Each row of R is roughly a mix of the hidden directions of one of a few groups; one row fits no group.
R:
[[-26  33  17   5 -41 -31  -6  15 -13 -17]
 [ -4 -20  14 -47 -23   7 -18  39 -12  -9]
 [ 30   6  -1 -14 -12  -9  28  36   8 -44]
 [ 18  27  15  -5 -22 -37  14  10 -32 -32]
 [-31  18  34 -17 -45  10 -16  14  -9  -4]
 [-21  49 -26   0 -19 -21 -29  -6  17   5]
 [-11  -7  19 -12  11  13 -48 -25  21  34]
 [ 20   7 -15 -20  39  40  26   5  22  -6]
 [-18 -25   5 -36  -2  30  14  33 -20 -24]
 [ 15   1   3  16  27  53   7  -5  36 -10]
 [  6  -9   8   9  23  11 -34 -38  20  40]
 [  4 -28 -14 -49  -3   9   7  30 -30 -11]
 [ 24 -12 -35  25  26 -28  18 -20   9  26]
 [-11   0  25  11 -10  27   1  35  37 -34]
 [ -8  13  31  27 -26 -27   6  -2   2  45]
 [ 17   4  26 -17  23  46   2 -10 -38  -4]
 [ 16 -19 -31  38  11  31  27  -7 -15 -20]
 [ -3  31 -37   0 -20 -15 -29  22  30 -17]
 [ 20 -38   7   1  31  34  32  -7 -16  -7]
 [ 13   2 -12   9 -24 -47  33  22 -26  -8]
 [ 28 -34  20 -11  17  14  30   1 -40   2]
 [ 43 -12  -9 -39 -30  22  10  12   7  11]
 [-33  -2  28 -19  23 -13  40   7  -3  29]
 [ -6  48  26 -12  -5  22 -10 -18 -28 -25]
 [  4  41 -38  28  -7 -16   0  -4  35  -1]
 [-18   0  24   5 -16 -58   4  21  -5  21]
 [ -9  23  -9  29   4 -29  29 -12  -2 -46]
 [  5 -35 -14  32 -19 -10  33  14 -13  33]
 [-22   1   6  38 -43 -14  35   8   7 -13]
 [ 14  35  16  -1  16 -43 -29 -13 -24   9]
 [ 14  -9  -5 -12 -10   7  15  36  58  -5]
 [  4  19 -28   2   2 -24 -24 -50  -6  26]
 [-22  17 -42  22 -18 -31  13   9  23 -21]
 [ 34   4  -5 -12   1  15  39  42   6 -23]
 [ -9 -30 -14  39   9  23  45   6  -7   0]
 [-49 -15  -7  24  10  -8  11  40 -16  -5]
 [ 51  28  12 -18   3  -9  -4 -29  22 -10]
 [  5  17  24 -17  11  47   4   4 -37 -24]
 [ -8  31  -6  18 -45 -37   1  11 -18 -16]
 [-14 -22 -24  27  15 -24  34  -8  21  32]
 [  3  -6 -14  14 -27  29 -32 -33 -20 -30]
 [-37  10  10 -41  -9  -6 -30   7  30 -14]
 [ -5  25  25 -16 -32 -25   6  45  -3 -15]
 [  5 -24 -16  59   9   6  17  -4  24   8]
 [ -3  22  12  46 -27 -32   2  22  15 -15]
 [-10  -4  -2  -1  -6  16 -36 -34   5 -51]
 [-34  23  16  15   4  40  21 -14 -13 -30]
 [ -1  16 -63   2  -1 -23  22  -8  11  -2]
 [ 47   7 -35  16 -18  -5 -33  -3 -11  14]
 [  6  21  32 -19  -7  19   2  15 -50 -20]
 [ -7  -2  26   9  10   6 -26 -53 -16  27]
 [ 24  22   5 -38 -15   7 -12  26  39  18]
 [-40   3  -4 -18 -39  24 -25 -28   1  -7]
 [ 22 -13 -11  -8   4 -28  -7  38  47 -13]
 [-19  47 -26 -32 -19 -13 -20  -1 -16  -3]
 [-50 -29   9 -18   6  39   1   9   6  -5]
 [  6 -30  13  13  -1  42  -4  48   9  -3]
 [ -5  35  -9  12 -46 -18  -4 -25  13 -27]
 [-52 -21   5 -12  20  26 -25  -4 -18  10]
 [-41  17  35 -21 -26   5 -23  11  19  -8]
 [  3 -20 -23  -6   5  55  14  -3  26 -23]
 [-19  11 -40   8  15  26  -4 -14  46 -11]
 [-38  -8   8 -30   4  23 -44   3 -12  19]
 [ 27  25 -13  -6  -5   1 -23 -30 -18 -46]
 [ 28  12  13  14  45 -23  27 -18  -8 -20]
 [ -2  -8  50 -14   4   9  25  29 -29  16]
 [ 39  18   3 -20 -44   0  17  -8  27 -16]
 [-21  21  24   0  -9 -51   9 -10 -29  18]
 [ 23 -31  -5 -30   9  25  43   7 -18  -9]
 [ 32 -29  -1  33  15  -5  20  -4  38  20]
 [ 29  16   6  38  -3 -39  22  25  16   2]
 [ 18  32  -6 -17  48 -22  -1 -15   9  27]
 [-32 -24  -7  -8 -28   4  49   4  17 -14]
 [ 16 -28 -15  58  -6  -2  18   2  10  19]
 [ 16 -38  22 -10  26  17  12 -18 -40  13]
 [ 38  12  45 -17   2  -6 -33  17  -8   6]
 [ 38  13 -13   1 -30 -38 -14  14  -7 -30]
 [  0   8   3   4 -65   3   6   9  32  -1]
 [-44   5  13 -13 -15 -14  31 -32  -8 -28]
 [  1 -36 -34   8 -11  16  44  19 -13  -5]
 [  4   7   5  21  10 -16 -46 -18 -16  44]
 [-12  -7 -28  51  21 -24  14  25  -6   0]
 [-20 -22  -4  18 -50  19  24   2 -26  10]
 [-41 -12  -5 -19 -25  24 -18  17  21 -33]
 [ -4   9  -5   0 -36  21  -8 -48  33 -11]
 [ 23 -12 -41   0  16  -1 -30  -1 -28  34]
 [  5  47  16  32  -9 -13 -16 -36   5  11]
 [ 25 -16 -29 -29  -1 -43 -13   4   4  28]
 [ 51  -7   4   0   5  -8  42  11 -28   9]
 [ 37   4 -18  13 -46 -14 -26  -2 -23  11]
 [  6 -20  -7  54   6  12  40  -2  -8  14]
 [ -5 -37  -4 -19  19  36   2   3  45   0]
 [ -1  25 -37 -19 -16 -20 -12   7  45  15]
 [-15  14   0 -49  29   7  15 -37  -4 -10]
 [ 41   8 -20   0  -9 -39   7  34  11  20]
 [ 22  14 -14 -12  25  53  12 -16  -5 -23]
 [ 10  27 -49 -21  21  29   8 -22   4   2]
 [ 41  32   3  -9 -19 -20  -7 -41 -12  -6]
 [ 22 -16 -19   1 -14  -6 -34  10  33 -42]
 [ 13  22 -17 -15   4  36   3  15  52  -8]
 [ 10 -29  -5 -28   6  44 -18 -22  11  29]
 [  1 -22  27   6 -21 -41 -22  11  26  30]
 [-26  39  27  -9  -6  21 -27 -12  12 -32]
 [ 47 -12  19 -10  26   6  41 -15   3  -5]
 [-17 -15  33  -7  -1   6  32  44   9 -27]
 [ 48  11 -25  -5 -18 -26  -7  17   8 -31]
 [ -9  10   2   5   5  10  33  -6 -30  56]
 [-14  14  -7 -14  39  35  17 -39   1  16]
 [-37 -18   2  22  10  14  12  -8 -34 -41]
 [  3  -6   1  30 -27  22 -29  -9 -44  21]
 [-21 -37  -9  10 -22 -22 -24  11  42   4]
 [ 21  34 -31   5  12  24   2  -5  46   5]
 [ 21  24  -9  31  31 -40   3  24  14 -10]
 [ 10  -4 -17  -3 -44 -20  45  22  -2 -16]
 [  3  13  -2 -41 -29  11 -38  10 -15 -29]
 [ 21 -12  10  11 -11 -35 -31  45  16  -3]
 [ 45  15  37 -36  21  -4   7  -2   7  -6]
 [ 28 -14 -30 -18   5 -26  35  -6 -33  17]
 [-24  17   5 -45   4  25  11   1 -31 -29]
 [-42 -27  15   7  14  40 -21 -18  13   2]
 [-33 -11  -8  -3 -37   8   3 -18 -49   0]
 [ -1  -7  -5   4  39   5 -40 -31 -19  31]
 [ 20  10  20   8  46 -22  28 -17 -19 -22]
 [ 21   4  16   0 -42   2   3  14 -50  16]
 [-43 -10  12  28  18  28 -23 -26  -4 -19]
 [ 11  31 -13  41  -6 -14  13 -39 -14  19]
 [-37  -8 -23   0 -27 -47  -7  12  18  -4]
 [ 19 -16 -14 -39 -13  37  22 -29   3 -17]
 [ 19 -11  -4  45  36  -7   3 -12  37   9]
 [ 62   4  13   7   8 -20  26   6   9  12]
 [ 19 -18  14  36   3  28  35  14 -33   2]
 [-40  23  -4  12  -9  -1 -23 -43   9 -25]
 [-25  18  10  17  44 -12 -37   6  25   1]
 [  4   4  -8  21  48 -20   8 -25  37  13]]

In each list below, four rows fit none of the groups, and each other row fits one group, some only roughly. Which are they? Name them in the order they come.
    J963: [ 19  26  32  17 -33 -38  21   5   6 -11]
    J75: [ 27   6 -23  36  21   7   0 -16 -30  36]
    J281: [-14 -25  18  19 -23 -30  24  31 -16 -28]
    J82: [-31   5 -35  30  34  -2 -10 -12  14 -27]
    J907: [-29 -23 -12   3 -27 -18  37   6  10  37]
    J167: [ 31  11 -53 -18  12  -6  29  -6  -1  14]
    J997: [ -8  43 -21  -8  -5 -28  37  10  -3 -27]
    J952: [ 40  12  14 -15   5  21   9  18  41 -28]
    J179: [ -5  -1  -3   7  10  -9  -5  -9 -12  70]
    J506: [  5  22  29  -1 -11 -48 -16  14 -15 -32]
    J360: [-22   5   7  44   7  26  -8  -1  38 -27]
    J7: [-13  18  -8  25   7 -57  -5 -18  25   5]
    J866: [-17  43   0  -8   0  47 -10   0 -10 -29]
  J75 J997 J952 J7
    J410: [-32 -40 -23  24  18  -8   4 -35 -10  -3]
    J465: [ 13  12  -4  12 -29   5 -26 -53  13  21]
    J334: [  3   1  11 -52  12 -16 -32  17  -1  29]
    J743: [  6 -27  15   8  54  24  16   8  22 -12]
    J469: [-22 -32 -22 -15 -39   0  22  26 -21  12]
    J847: [ 39   2  44   6   6  12 -21   2   2  36]
    J529: [  8  45   4  -9 -18  25 -28   4  21 -33]
    J709: [ 17  17 -40 -14  21   9  -7 -37   8  32]
    J662: [  7 -23  34  17   9 -19   7  32  20  40]
    J632: [ 25   0 -23  -6   2  42  44  21   0   9]
    J981: [-14  32 -14  10  31 -17 -28 -31  16  26]
    J795: [-18  -4  -6  -3 -15 -30   8  12  61  -3]
  J334 J529 J981 J795
    J142: [-39 -30 -16  29  -7 -14  14 -27 -27   7]
    J714: [  7  -3  -4  40 -49 -13 -25   0  18  17]
    J351: [  9  -9 -22 -54 -23  26 -12 -14 -18   4]
    J911: [-56  10   2 -22 -13  -2   7 -29 -23 -10]
    J432: [-51  28  12   3   3 -23 -24  26  -9 -11]
    J859: [  8 -33 -44  11  35  14  19   0   9 -19]
    J919: [  7  29 -30  12  16  11  10 -44  20  27]
    J210: [-21 -10 -10  32  21  49  -1 -26 -18   4]
    J905: [  5  42  53  -6   5  16 -15  -6 -13 -13]
    J95: [-10  -4  49 -19 -29 -17 -23  27 -14  -1]
    J300: [ 29  -1  33 -22  45 -15 -17   7  21  -2]
  J142 J911 J919 J210
    J348: [ -6  28  22 -22  50  14   1 -24  -2 -20]
    J542: [  2  24 -12   0 -37 -33  14 -30 -33  -7]
    J857: [-14  23   6   0 -55  -6   8  -2  27 -29]
    J865: [-21  11   6  28   5 -55   5 -14 -25  13]
    J691: [  7  -5  10  18 -26 -17  12  31 -36  40]
    J511: [-11  28  17 -31  -9 -24 -28  -7  -6 -42]
    J345: [-29   4  18 -34   9 -16 -53   0  -4  -6]
    J611: [ 25 -34 -46  16 -28 -15  -8   8   1  12]
    J102: [  0  30  -4  -3   0  40  21  24  -4 -44]
    J543: [-14  24   2  36 -18 -10  -1  -1  19 -51]
  J865 J511 J345 J543
    J532: [-34  42 -10 -11  -6  30  -3 -15  34   1]
    J536: [ -6  28   6  -8 -16   3 -36  -2   3 -54]
    J875: [-24   2  40 -12  50   1 -21  -1  16  -2]
    J888: [ 21 -17 -11  -5  34  27   5  28  30  32]
    J958: [ -4 -11  23   7 -41 -12  -5  27 -11 -45]
    J922: [-32   4   1  31  -3 -15  20  41  18 -29]
    J837: [  1 -43   7  14  10 -22   9  38  32 -15]
    J507: [-13  -2 -13 -44 -42  27   3  -5 -10 -23]
    J226: [ -4  31  32 -22  13  47  19  -8  11  -8]
    J255: [ 13 -51 -11   5  21  -3   6 -18  31  29]
    J589: [ -6  -4 -19 -20 -26 -46 -13  -9   9  40]
  J532 J536 J837 J226
    J409: [ 48  18 -16 -16  23 -10  -3  24  28 -17]
    J398: [-37 -20  11   4 -21 -11  45  10   1  30]
    J297: [-62 -27  16   9  -4  10  -4 -13  12   9]
    J139: [  4   1  -6  42 -46  22   7  -4 -31   3]
    J741: [  8   1 -14  16 -11 -26 -10   8 -15  61]
    J284: [-28 -12  -4 -17   1  26  19 -23  23 -47]
    J442: [ -4 -40  -8  26  -1 -28  27  -9 -16  35]
    J734: [  9  53  -8   8   6 -40   6  17   7  22]
    J731: [ 41  -2  35  11 -36 -10   8  27 -13  -1]
    J130: [ 33  10  21 -25 -15 -12  36  20   3  34]
    J707: [ -8   1  20  17  -1 -42 -46   3  -7  27]
  J442 J734 J731 J130
    J700: [ -1  11   1  13 -42 -36 -17 -23 -35 -13]
    J176: [-49   3   9  -6 -37   2  29   7 -22  15]
    J839: [-25 -22 -28 -32 -15   3 -38 -11 -16  24]
    J79: [ 10  26  11 -55 -18   6 -23  18 -13  12]
    J993: [ 24  10 -10  19 -45 -18  -2   3 -30  32]
    J626: [  3 -19  23   4  37  23 -15  17  39 -23]
    J550: [-31  27   0 -15 -44 -14  24  24   0 -16]
    J649: [  6  32  15  13 -20  18 -43 -28  -8  23]
    J481: [ -5   3   3   1  15  52 -15  -2   6 -47]
    J384: [-18   1  -7  25 -15  44 -10  -3  12 -46]
    J800: [ -3   1   9  -7 -52   9   0   0   7 -50]
  J839 J550 J649 J800
    J515: [-20   8  33   5 -28 -28 -13  -7 -32 -32]
    J899: [ 14  15 -26  -6  38   1  52 -11   7  -8]
    J729: [ 23  16   0   2   6  41  31  25  26 -26]
    J150: [ 27  20   3  14 -33 -15  17  23  13 -42]
    J689: [ 21 -22  21  28  27  42  19  -2  18 -11]
    J13: [  4  47   2 -15 -19   0  -2 -26 -44  -5]
    J131: [-60  -5  34  -3  10   3   2 -24  -5   4]
    J182: [  3 -27 -29 -11   9 -27  44   7 -11  29]
    J25: [27  1 10 15 27 -4 47  4 13 36]
    J514: [-29   0 -23  50 -19  14  27 -19   1  -1]
    J944: [ 44   2   4  -5 -56   1   1  17   7  -1]
  J899 J150 J25 J944
    J133: [ 16  -5 -14   4  40 -25  41 -18  -9  26]
    J846: [-35   3  -7   4  21   9 -18 -42 -39   3]
    J372: [  8  44  13   4  11  10   0 -38  32  24]
    J869: [ -3 -20  -3  48   0  -8   4  -2  51  -7]
    J633: [ 22  24 -22  42   0   3  -7 -46   5  -6]
    J553: [-29 -17 -45  -2  24  17  -2 -28  25  -1]
    J987: [-23  23  19 -31 -11  25  -7 -38 -22  21]
    J726: [ -3 -33 -43  20 -18 -38   1  -1  -8  16]
    J843: [ -8  30  -2 -25 -21  31 -23 -17 -39 -11]
    J988: [-46  16 -20 -32 -23 -17 -22   8  -7 -15]
  J372 J987 J726 J843
    J606: [-22  21  16  31 -16 -37  21  -2 -25 -25]
    J693: [ 19  15  15 -12  55  32 -15   9   6   7]
    J192: [ 35  26  -7  10 -22 -30 -19  -9 -38  12]
    J798: [ 22  25  37 -47   1  -9 -23   4 -13   6]
    J253: [  8  -6  12  37  17  -5  42 -10 -19  36]
    J482: [-43 -14  -4  30 -14 -46  -5  13   4   8]
    J910: [-26 -10  22  33 -12   0 -18 -47 -19 -11]
    J325: [-33  42   7  -2  -3  17 -41 -18 -14  -9]
    J223: [  0  -5  14 -15 -34  17 -37 -19  -6  43]
    J153: [-29  14   5  47 -22 -33  10  12 -15  -7]
    J750: [-23   0 -14  23 -47 -32  23 -14   1 -16]
    J451: [ 21   6  16  -8 -43 -46 -11  18 -14  -8]
  J482 J910 J750 J451
    J143: [ 10   0 -15 -34  38  17  -8 -22  30  29]
    J871: [-34 -17 -39 -17  -2 -22 -15   1  38   4]
    J353: [ 15  38   9  -5  30 -16  -9 -17 -32  33]
    J499: [ 12  -8  -7   9   8  69   0   1 -16  -3]
    J513: [ 18  34 -20  23   2 -13  21  -9 -46 -15]
    J468: [ -7  24 -35  -5 -27 -37  12  -6  30 -19]
    J93: [-37  10  -5  15   8  13  51 -17 -23   6]
    J822: [  7  12   2   8   6 -43 -18 -21  38  33]
    J175: [  2   2  16 -12  17 -46   7  -7 -46  20]
    J777: [-17 -14  -7   7  14 -45  40  31   3  11]
  J143 J468 J175 J777
    J188: [-25  11 -14   2  31  -1   1  36  36 -31]
    J737: [-49   2  11  42  -6 -13 -14  23  11  11]
    J137: [ 11  -2 -34 -18 -28 -12  -8  35  40   0]
    J386: [ -7  20  38 -40 -27   1 -20  16 -24   7]
    J942: [ 13 -10  18 -18 -21 -36   8  11 -22  46]
    J692: [-50  -1  18  15 -19  31 -18  -5 -11 -24]
    J459: [-23  -3   2 -12   2  16  65   4  -2  17]
    J23: [-12 -28   9   2 -25 -26  -8  22 -47  20]
    J86: [  2  27 -20 -10  32  42 -16  -4  29 -17]
    J51: [-19 -21  10   4  23  57   8  12  17  16]
    J697: [ -6  47   6   9  23 -28   2 -40   4  16]
  J137 J692 J23 J86
